One turn moves every row onto another: examples first, then more rows asked:
feti: [ -2  27 -14 -12   4 -12   1   2  20  32  -5   5  -8]
banad: [  4  39 -25 -21  -3 -26   9   2  21  30  -5  11 -16]
Bena: [  4  22 -21 -17  -8  -6  -4   0  16  23  -8  -8 -13]
Gab: [-12  22 -35 -20  14 -14 -10 -17   2  20  -7 -17 -15]
Silum: [-11  43  -7 -17  24 -39  24 -12 -12   3   1 -22   9]
gimo: [ 10  12 -37 -20  -1 -33  15  -3  -5   3  20  10 -14]
guz: [ -9  49 -21 -21   2 -14  19 -22 -21  22 -20  -1   2]
taz: [ 10  10 -35 -18  -5 -31  15   1  -7  -8  23 -11 -10]
sev: [ -8  45 -28 -15   2 -14  19 -22 -23  24 -17   2   4]
Bupov: [ -7  25   3  -7  11 -26  27   8   7  13  10 -21  13]
tuvi: [ -6  46 -26 -20   1 -17  16 -21 -25  21 -20  -1   4]
Vif: [-12  38  -6 -16  24 -34  23 -14 -12   5   2 -23  13]
saza: [ -6  32 -47 -17   2 -30  10 -14 -20 -14  10 -18 -10]
dak: [-24  60 -22 -10   0 -20   5   3  -7  -2   5 -33 -11]
kos: [-10  47 -35 -17 -28 -21  16  19   7  12  11 -12 -19]
Disub: [-15  18 -31 -25  12 -15  -6 -21  -3  19  -8 -17 -12]
dom: [-15  39 -34 -20 -20 -34  30  27  -6  12   0 -17 -12]
zaru: [ -1  43 -22  -3  -6 -30  34   8 -16  19  -4  15  11]
govi: [ -6  53 -27 -10 -27 -21  23  20  -2   5   5 -22  -6]
Vig: [-22  26  -9  -1  10 -14  34  12  15   5   3  -9   5]
pon: [  1  29 -17  -2   7 -30  18  13 -24  15  -6  18   0]
siru: [  1  37 -16   2   8 -34  19   7 -15  21  11  22   2]
punu: [-20  35 -17   3   8 -24  29  12  24  12  13  -5   5]
vok: [-16  25 -10  -9   9 -34  29  13  12   9  22 -18   5]
zir: [-18  39 -43 -12 -19 -37  24  22  -4  20  13  -7 -10]
gefef: [-10  32 -51 -16   0 -28   9 -14 -17 -14   4 -16 -12]
Zure: [-12  21 -31 -23  12 -11  -9 -20   2  15  -7 -19 -12]
Zifes: [-13  41  -9 -17  26 -37  27 -13  -9  12   2 -23  10]
bevuv: [-21  62 -23 -13  -4 -20   9   2  -6   1   1 -35  -7]
sikun: [ 12  32 -22 -10  -7 -25  26  -2 -20  19 -12  12  10]
pez: [ -4  35 -51 -15   3 -30  12 -14 -14 -15  12 -17 -13]
Rane: [ -2  12 -21 -27  -2 -20  21   2  -7  -1  27  -1 -24]
Nobab: [  6  34 -22 -23  -1 -17   6   5  21  15 -16   5 -22]
git: [-21  64 -22 -11  -3 -20  12   3  -8   5   9 -34 -11]
Pogu: [ -5  15 -29 -22  -2 -24  22  -5   6  11  32   6 -19]

punu goes to siru
Vif goes to tuvi
Where do these go?
dak goes to Silum
pon goes to Nobab
feti goes to gimo
Bupov goes to sikun
sev goes to Gab

One turn moves every row onto another: examples first, then more rows asked:
taket: [  5 -14 -12 -19 -10   8  -8 -11 -10 -13   3  -3  -8  -6   3  21 -15  20
 -14   5   2 -18  15  16   6  11 -11  35   4 -22   3 -14  -9  -4   3  -8
   2   8  -8 -24 -15  28]
zokub: [ 17   0  12 -11   7   8  -5   2 -11   8   4  -4   0  -3 -15  -6  17   9
   4  -4 -22   1  18  13   2 -13  41 -30   7   9   4 -10  17 -14   5   8
 -13  -2  13  12   2 -11]
saleb: [-12  -6   9 -15   1  15  -8 -16   7 -20  -6 -10  -5   9  17  23 -14   7
   0   4  11   0  -1  -7  11   3 -17  32   5 -14   9  -7  -2   2 -15 -15
  15   2 -21 -18  -6  25]
lakuz: [ -8 -18  10 -27  -1   7  -5 -13  -3 -19  -6  -5  -1   9  18  15 -13   0
  -6   0   3  -7   0   6   6   7 -22  24   8 -12  16 -25   0   0 -17 -12
  13   3 -18 -21  -6  28]
gono: [ 17  -6  20 -20  -5   0  -3  -7   6  10  10  -8   7  -5 -17 -13   0   4
  -2   5 -12   8  18  19  13   2  38 -32   1  -2   5  -7  14  -8  21  -4
 -15  -6  11   9  -1 -12]
Meni: [ 17 -13  11 -11 -11  -4 -13   3   0  15  14  -5   8  -3  -6   2  -1  10
  -2  -1 -22   3  15  21  19  -6  39 -27   3   8   8 -12  24  -6   4  13
 -23 -11  15   2   7  -6]
Fevuz: [-12  -7  -2 -21  -3   0 -14 -17   4 -19  -1 -13   7 -13   5  23  -5  -1
  -8  -3   6 -19  16   3   7  -5  -9  22 -16 -15 -10 -23 -11  -3 -10  -1
  16   9 -20 -21 -11  37]
femem: [  3  -8 -17 -22  -7   8  -6 -15  -9 -10  14  -5  -3  -8  10  26 -14   8
 -10   6  -2  -2   6   4   8  15 -13  33   0 -20  11  -5   2   8   9  -7
   5   2 -14 -23 -19  21]
Dibik: [  1  14  13   9 -15   8 -11   8  13  16 -36 -13 -12  -2  -7  15  -7  15
  10  12  12  -8  31  -4  13 -12  26 -16  -2  17 -16   6  -2 -12  -2   3
  16  -2   8  12  16  -6]
bakof: [ -4 -14 -22  -9  -4  13  -9  -8  -9 -12   7  -6  -2  -6  -3  26  -4  14
  -8   6  10 -18   8  10   3  18  -7  32  -1 -21  12  -7  -1  -4   8  -7
   0   5  -8 -23 -21  20]
guni: [ 14  -7  18 -10  -3  -7  -6   0  11  23  -2   4  -7 -11  -8  -2   1  13
 -14   5 -25   9  17  14   3  -2  33 -20   6  12   9  -8  17 -15  11  -6
  -3   4  20   1 -10 -18]
suzu: [-21  -4  -2 -20  -4  -1 -10 -14   1 -25  -2  -6  18 -14   4  21   2  -6
  -7  -3   9 -22  12   0  11   2 -11  18 -11 -10 -10 -13  -1  -9  -3   6
  15   0 -24 -20 -21  26]
buv: [ 19  -7  16  -1   5   6 -15   5   5   6  -6  -5   6  -5  -1   0   3  -6
  35  26 -27  -4  16  -1   5 -11  23  -8 -15  17  28 -12  -3  10  10   2
 -17 -29   4   5  21  -4]
kedo: [-17 -19  11 -16   7  11  -6  -9   9 -23  -8  -1   2  11  12  17  -5   5
  -1   3   2 -10  -4   2   9   7 -24  30  11 -13  17 -12  -1 -10 -15 -13
   6  -1 -19 -21 -12  18]
Lubub: [ 12 -11   1 -16   4   6 -11   7  21  18 -11  -5   4   3  -4  -1  -7  -4
  36  22 -13  10  16  -6  16   3  15  -7 -16  10  17 -15 -11  15  15  -5
  -7 -30   1   7  29 -14]
feni: [ -8  22  21   5 -12  11 -12  14   5   1 -12 -14 -11  11 -14   5 -11   8
  18   8 -11 -16  24   4  20 -18  28 -20   5   8 -23   0  -8 -20 -10   8
  -4  -7   7  10  22  -3]
rab: [-15   0   5 -22  -4  -2 -12 -22   4 -20   5  -3   6 -17  10  21  -5   5
 -17  -4   3  -9   9  -1  18  -2  -3  26  -7 -15 -17 -11   3  -9  -2  -6
  15   8 -21 -19 -21  28]
ganed: [ -4   8  17  -1  -6  12  -3  -1  12   9 -21  -7 -10   7 -17   0  -3   7
  17   0   6  -9  25  -2  18 -17  20 -22   9   5 -25   9 -16 -11   5  -1
  11 -12   7  15  26 -12]
revil: [ 13   3   3  -2   0   3 -22  16  13  16   1   0   0  17   1  -2  -8  -7
  36  13 -17   3  11   0   9 -11  13  -6 -14  23  19 -13 -15  17   0   8
 -10 -23   7  -7  22  -8]
buz: [  6   8  13   5  -4  13 -14  15  -8  10 -25  -3  -6   3   0   5   6   9
  25   6  -3 -16  24   3  21 -20  21 -16  -4  17 -13   8 -13 -19  -5  -1
   0 -13  -1  17  30 -11]
bunub: [ 15   0  11 -10  -5   1  -8   9  22  15 -18  -8   3  -4   5   7 -14 -12
  26  28 -29   9  24  -9   0  -1   2 -12 -13  20  23 -10  -2  14   6   7
   2 -23  -1   0  11 -15]

rab goes to femem
buv goes to buz
Lubub goes to ganed
Where do these go?
feni goes to Meni
Dibik goes to guni
taket goes to lakuz
bakof goes to kedo

One turn moves every row onto another: examples first, then more rows asked:
Pato: [ -9  11   1  10  -8 -14  14  16  -4  26   9  -1  -2   4  -6  -5  13 -28]
bod: [ 19   1  -6 -15 -17  11  10   4   0  -1 -39   8  -4  -7   6  13 -20  -3]
zep: [ -5  -8  10 -14   6 -29 -24  -3   2 -15  -3  -7 -11  -8 -11   4 -18  -3]
Fab: [-12 -20   2  -1  -9   5 -11  -3   5 -16  10  -2  10  14  16   1 -27 -18]
luse: [-17 -21  -1   6  -9   0 -10   1   1 -15   3  -3   4  11  13 -13 -34 -11]
koneg: [-14 -19  -2   2 -11  -1 -17   0   6 -15  11  -4  13  10   8   3 -30 -17]
Kup: [ 18  -3  13   8 -21   1  12  -4  -5  -3  -1  13  15  -9  11  -3   0  24]
mez: [ -6  21   0  17 -15 -16  18  15  -6  17  -2   0  -7   2  -5   0  12 -30]
Kazu: [ -1  22   9   2  18   1   7  21 -15  -5  11   8  -8  23   9  -9   3  -4]
lanov: [ -8  -2   7  -7   4 -37 -23   2  -1 -18 -14  -6  -9  -4 -12   1 -17  -8]
Zilad: [ 20   2   0 -15 -16  20   7  -7   4  -3 -29   5  -5  -7   5  20 -10 -12]
Tofi: [ -6   2   7  -5   2 -33 -19   4   4 -25  -7  -7 -18  -8  -9  -2 -12 -12]
papen: [ 18   1  -7 -12 -13  24   6  -1   2   9 -27  12 -11  -5   3  17 -13   3]
rirod: [  3  23  10   1  16   4   0  25  -3   0  13   8  -3  23   8 -14  -3   3]
bas: [ -1  20  13   3  20   3  11  18 -15  -6   7   2  -7  23  14 -12   2  -2]
Nis: [ -2  19  -1  17  -7 -11  16  18  -5  20  -4  -6   0  -9  -2  -6   9 -29]
gegul: [  0   3  10 -12   0 -29 -27  11   8  -8  -9  -5 -21 -12  -7   5 -17  -5]
gema: [ 15  -3   8  13 -19   1  11  -6  -6  -1  -1  13  16 -10   8   3   2  27]
Mize: [-18 -20  -1   3 -10  -1 -12   1  -1 -14   5  -2   7  12  10  -3 -35 -13]
tavek: [ 22   5  -8  -3 -16  14   3  -1  -4   3 -33  13  -9  -8   3  18 -20  -3]
gifi: [ -7  12  -7   9  -8 -20  15   7  -5  27  -1  -9  -7  -6 -16  -8   7 -21]
lovod: [ 12  -2   5  10 -15   4  16 -13   1  -2   5   8  18  -5   0  -4  -3  26]
Balit: [ 18   2   4   7 -18   3  11 -10  -1  -4  -1  10  17  -5  -1   6   4  27]
pomo: [ 1 26  2  0 17  5  4 24 -8  0 11  6 -5 27  2 -8  1 -6]
rofen: [-10  16  -6  12 -11  -8  19  10  -2  21  -2  -8   0   0 -16 -11  11 -21]
divu: [ 15  -3  -6 -13 -13  12  11  -4   3   7 -32   5 -11  -5   5  22  -7 -15]
bup: [  0   2  10  -9   2 -29 -32  12   8 -12  -6  -3 -10  -8 -11  -3 -15  -7]

Kazu goes to gema
bod goes to Tofi
Where do these go?
Balit goes to koneg
bup goes to rofen
divu goes to gegul
Kup goes to luse
papen goes to zep
lovod goes to Fab
mez goes to tavek

